The same turns and mirrors carry the whole set onto itself, and each row onto the other rows of its family. Which rows share a family with each named row? Give them in list order.
These 16 rows form 4 families of 4 rows each.
j_367: [  5  12   2  -7   1  11  -9  18  16  23 -45   0 -21]
j_25: [  1   4  -8  -2  14  20 -15  14  15  23 -49   0 -19]
j_40: [  0  17  -1  -6  15   2  13  -1 -12  26 -13  -1  10]
j_98: [ -2   6  19  -3 -11  11  23  -7  16  14 -21   0 -15]
j_164: [ -5 -17  -4  14 -17  20  17  -2  19  19 -11   1 -15]
j_440: [ -2  -5 -22  10  11  12   6   4  -9  30  -2   0  10]
j_846: [-11 -22  -9  16  14  33   9 -14  14  16 -25   2  -9]
j_670: [  1   7 -10   1  -1   1  13   7  -9  30   0  -1   6]
j_573: [-24  -8 -13  30   4  28  -4   5  -1  18 -21  19  -2]
j_839: [  5   3  -8   0  -8  12  -9  23  19  26 -36  -1 -23]
j_740: [ -4   5 -13   2  27  13   6  -5 -13  27 -16  -1  13]
j_488: [-17   4   0  22 -23  13   7  15   3  19 -11  18  -8]
j_854: [ -8   2  15  -1  19  23  14 -19  10  11 -37   1  -9]
j_561: [-23  12   6  15  20  25  -2  -4  -7  13 -37  19   0]
j_655: [  1  -5 -17   6   4  21 -15  20  18  25 -40   0 -20]
j_106: [-17  25  20   6  -6  10   9   5  -2  13 -26  18  -6]

The rest of the family of j_440: j_40, j_670, j_740
The rest of the family of j_25: j_367, j_839, j_655
The rest of the family of j_561: j_573, j_488, j_106

